The rows of T fall into a few groups, which share some directions, and each row is roughly a mix of its group's hidden directions.
T, 151 rows:
[[ -6 -41  38  -3  22  38  49  19  24  29]
 [ 51 -57  20  -4   6  -8  45  21 -10 -19]
 [-51  14  -9  -5  40  20 -11  18  62  -4]
 [-22 -14  -5  -4  59 -26 -12  40  36  36]
 [ 30  -1 -11 -28 -56  -8 -44 -31  -2 -37]
 [-15 -26   8   0 -27 -13 -14  60 -39  46]
 [ 29 -53  13  12   1 -26  46  10 -46  17]
 [-13  25 -43 -10  -3  24 -34 -50   2 -48]
 [ 27 -24  22  10 -68   1   1 -26 -44   3]
 [-31 -10  -5 -10 -58 -24 -24 -17  56   8]
 [-22 -53  24  12  17  25  39  48  12  18]
 [-13   1   4 -16 -58 -36 -28 -23  18  50]
 [-32 -33 -27 -33  39 -58  -2  18  11  -3]
 [  7  26 -45  -3 -64  -2  29 -19 -19 -30]
 [-45  -3  18  25  24 -10  30  26 -27  57]
 [ 53 -42  13   0 -45 -24  -3 -11 -40   8]
 [-12  41 -23 -18 -16  30 -15 -28  58 -33]
 [-19  -3  23  -8 -39 -60 -24 -15 -27  40]
 [ 22 -66 -35 -28 -10 -17  -3  -9  12 -42]
 [-12 -24   6  23  67  56   3 -11 -15  -6]
 [ 21  14 -13   2  15  36  35  31  11 -68]
 [-12 -25  22  -3  -2 -39  14  60 -29  42]
 [ -7  19 -12   4 -35  55  37 -31 -15 -44]
 [-58 -26 -33  -9   3  28 -11 -33  44  -8]
 [-12 -16  49 -23  32  10  18  29  52  31]
 [-13 -22  17  21 -54  23  15 -11 -61  19]
 [-24  37 -42   0  24  25  27 -32  40 -32]
 [-25  18  43  14 -46  47   5 -39 -17   7]
 [-30  -2 -46   3  54 -24  -7   3  36 -36]
 [ 13  22   2  43  53   3  14  12 -60   8]
 [ 53  -8 -28 -22  40 -41  -1  33  13 -23]
 [ 47  -4  -5 -19  54 -41  -5  43  11   3]
 [ 43 -24   4 -16 -57   2 -23 -32   8 -41]
 [-14 -23   7 -20 -30  14  52   3  64  10]
 [  7  38 -13  30   8  -4 -30 -12 -71 -22]
 [ -2 -22  18  -6  43 -69  -1   5  43   2]
 [ -6  19  22  49  30  20  15   6 -66 -11]
 [ 17  24 -34  23  10 -24 -49  -1 -59 -10]
 [ -2  53  -7   8  -1 -34 -27 -25 -57 -23]
 [-10  -7  10  18 -57  44   5 -37 -31  32]
 [-19   1   8  24  16  56  22   9  -4 -65]
 [-52 -15  22  20  42 -13  52  14   5  22]
 [  6  48 -18  40 -18  19 -43   4 -26 -41]
 [ 32 -38   6   9 -66  -7 -15 -35 -29   4]
 [  3 -19  42  -8  32 -59 -18  18  34  26]
 [-20  18 -21  31  18  62  15 -19 -48  -9]
 [-58  35 -16  -7  42  15   4   3  44 -20]
 [ -6 -29  49  -2  17 -58 -10  35   1  31]
 [  9 -60   1 -26   4  -9  28  23  42  41]
 [ -5  -1   7  -6 -11 -52 -25 -19 -29  67]
 [ 15  58 -18  28  -5 -14 -43  33 -34 -13]
 [ 25  31 -32 -11 -46  63  10  -2 -16   6]
 [  1  31  -5  23 -61  20  31 -14 -29 -39]
 [-62 -35 -16  16  48  20  -8 -24   7 -16]
 [-34 -34  -9 -43 -34  -5 -17 -21  55  -8]
 [-35  15 -38  15   2  43 -31 -45  27 -24]
 [ -4 -34  30 -36  -9  26  41   6  57  10]
 [ 20 -11 -28 -14  50 -47 -13  18  31 -40]
 [ -4 -18 -25 -19  61 -32 -11  47  22  20]
 [ -8  26 -25  20 -47  28  25 -37 -26 -43]
 [ 15  15 -23  -4 -32  24  75  -9 -30  -6]
 [-16   5   4 -21 -70 -48 -19 -12  15  24]
 [ 58  38  33   8 -40  -4   8  21 -25  21]
 [ 23 -70  -2 -23 -11  14  16  24  20 -41]
 [ 39  18   9   2 -45 -18 -20 -62  -6 -25]
 [ -5 -50 -21 -37  16  -9  -1 -67  -6  -6]
 [  6 -22  44  43 -12  28  50   6 -24  29]
 [ 17 -40  20  -9  50 -21 -29  34   5  43]
 [-15  19  21  15 -29  45  51  -3 -46 -21]
 [ 11   2 -33   7 -21 -46 -62 -30 -13 -24]
 [-46  15   4  19 -39  55   4 -12 -24  34]
 [-31 -31   0 -50 -46 -15 -18 -21  42  -3]
 [-50  -4  21  20 -52  36 -19 -12 -23  29]
 [-17 -41  -9 -11  47  19  31  49  31 -14]
 [ 23 -46   0 -21 -17  39  22  21  15 -56]
 [ 49  11  37  41   5  -4  36 -11 -33  33]
 [ 65  15  21  12  -9  29  14  37  33 -26]
 [-18  41  -6  -4 -44 -17 -42 -56  -4  -6]
 [ 16  32 -29  -6 -39  -5 -54 -50  -5 -10]
 [  0  85 -15 -10 -16   6   1  25 -15 -23]
 [ 22 -34  -1  36 -13  -9 -64 -21 -28 -27]
 [-20  57 -15   4 -26  37  12 -29  -4 -48]
 [ 20  -9 -25  -1 -57  -9 -23 -38 -53  -2]
 [ 19 -30   9  21  54   1 -45  38 -15  29]
 [ 34  22 -15  18 -39 -10 -36   4 -53 -36]
 [ -7  19 -56  -5 -18  27  14 -45  37 -31]
 [ 13 -82 -18  -6   2  18  19  14  22 -25]
 [ -1  38 -13  -6 -14  39   7 -53  36 -41]
 [  5  28 -42  34 -30  20 -45 -10  -7 -45]
 [ 19  16  17  29  45  19  20  14 -67  -7]
 [  4  42 -24  -2 -23  70   4  -5 -23 -27]
 [-30 -36  -1 -46 -37  -7 -18 -18  53 -10]
 [  9 -14 -10   7  48  48  20  17  25 -53]
 [-16 -36  -4 -36 -24 -40 -23  -5  60  -4]
 [ -1  -4   6 -36 -18 -11  54  35  48  33]
 [ 21 -13   7 -37 -48  19 -42  10  30 -42]
 [ 15 -24 -17 -28 -13 -18 -20   3  80  12]
 [-15 -17  39  43  42  -3  21  29 -10  47]
 [-30   7  -5 -26 -39 -66  -7 -11 -36  16]
 [  1 -44   0 -24 -14   9  53  19  49  30]
 [-26  45 -33   6  -1  60  25 -17  -5 -30]
 [-35 -23 -21 -22 -30 -27 -26 -21  60  15]
 [-26 -30  25  21   6 -18  12  38 -60  32]
 [-17 -25  44   6 -15 -26   2  45 -38  46]
 [ 29  25 -42  -2 -19 -11 -61   3 -25 -34]
 [ 16 -20  20  13  65  47  14  11 -23 -27]
 [ 11 -14  29  -1 -26   5 -25  41 -31  64]
 [ -7  -4  19  16 -46  42  -1  -4 -47  50]
 [-22  36 -29   9  19  38  39 -11 -18 -53]
 [-19 -51  10   2  35  16  51  43  16  -6]
 [-22 -10 -12  21 -49  33  29 -46 -37 -17]
 [-22   1  -9  22 -47  54   4 -48 -27   1]
 [-46   4 -25  -4 -40  -3 -23 -41  18  48]
 [  7 -24  54  27  27  63  -7  -8 -14   1]
 [ -5  14 -51  11  46  14  15 -38  24 -41]
 [ 12   0 -29  33   0  -6 -65 -25 -37 -30]
 [-53 -49 -17 -14  52 -13  -9 -16   5 -19]
 [-14 -17  15  14  46  65   0 -25 -34  16]
 [-25  33 -53   8  10  44  43 -11  -7 -23]
 [  5  23 -21   6  40  13  18 -55  34 -44]
 [-26 -44 -18 -15  30  12  -6 -66  23  -5]
 [ 36 -23 -18  -6  28 -32 -60  20 -32  14]
 [-20 -31 -16 -32  40 -14  -7  67  11  10]
 [-20  -9 -25 -40 -13   9 -50  10  49 -35]
 [-24  -7  24  -3  31  35  60  21  26  34]
 [ -9   4 -27   4  19  59  25   7  27 -56]
 [  9  35 -39  -8  19  24  15 -36  37 -50]
 [ 20  18  24  40  39  12   9   9 -65  16]
 [ 31  14 -11  36 -48  16 -27  11 -40 -41]
 [-16  54   3   1 -41  25  39 -24 -12 -39]
 [  3  -9  52  -6  32 -44 -55  10  13  15]
 [-43 -47 -25 -26  40  21 -12 -30  28  -1]
 [ 58  43  24  35 -16   7  18  36 -15  -8]
 [ 29  -8  23 -28  15 -64  14  15  47  10]
 [ 22  26   3 -13 -58 -63  -1  21   6   3]
 [ -6  22  18  15 -47  35  35 -35 -38 -30]
 [ 23  26  30  39  19  13  10   8 -68  19]
 [-37  45  17   6   6   8 -32  37  -2  55]
 [-38  53   9  30  -1   9 -28 -12   0  55]
 [-15 -20  59  -5   8  13  38  22  48  25]
 [  3   7 -12  35  31  -9 -53 -23 -57 -13]
 [ -5 -29   5 -21 -20  29  51  19  59  15]
 [-26  16 -38  19  20  28  44 -14 -31 -48]
 [-30  36 -27 -17  22  29 -45  20  48  -5]
 [ 14  63  -4  -5 -25 -28 -28 -44 -31  -3]
 [ -7 -20  60   7  26 -32 -49  12   8  28]
 [ 23  45   6  -2   4  50  42   4 -41 -27]
 [-28  51 -14 -27  22   8 -40  13  47 -20]
 [-12 -40  -9 -25  35 -73   3  10   8   5]
 [-31  46  -6  -6  26  14 -38   2  62  -2]
 [ 11 -12 -19  11  -1   1 -68 -42 -21 -41]]

One row of each group comes first, with its name. Which group is each row after those in?
[-54 -37 -35  -8  47  11  -6 -22  22 -18] | (23)
[ 35  18 -42  -1 -50 -21  12  51 -17   6] | (134)
[ 16  37  27  -2 -52   9  16 -29 -45 -30] | (69)
[  9  31 -25  -2   8  31  50  11 -39 -49] | (118)

[ -5  39 -34  14   8 -35 -49 -28 -38 -19] | (134)
[ 15  10 -50 -25   2 -14 -58 -30 -18 -32] | (134)
[-21 -26  15   1  12  52   4  60  36  10] | (69)
[ 47 -14  30  12  22  18  44  48 -25  11] | (69)
[-16 -39  10   2 -45 -34  37  21 -31  38] | (118)
[ -8   6  52  20 -29  37   8 -34 -27  43] | (118)
[ 43 -20  30  11 -64   3 -10 -12 -39  15] | (69)
[  1  11 -11  33  55  59  18  -3 -33  -3] | (23)
[ 19 -16 -14 -26 -13 -56 -12  21  62  -9] | (23)
[-53  61   7  24  21  -6  12 -21 -12  29] | (69)
[ 16 -24  14 -27  48 -36 -21  35   2  46] | (134)
[-21 -44  13  24  42  21  45  23  36  11] | (69)
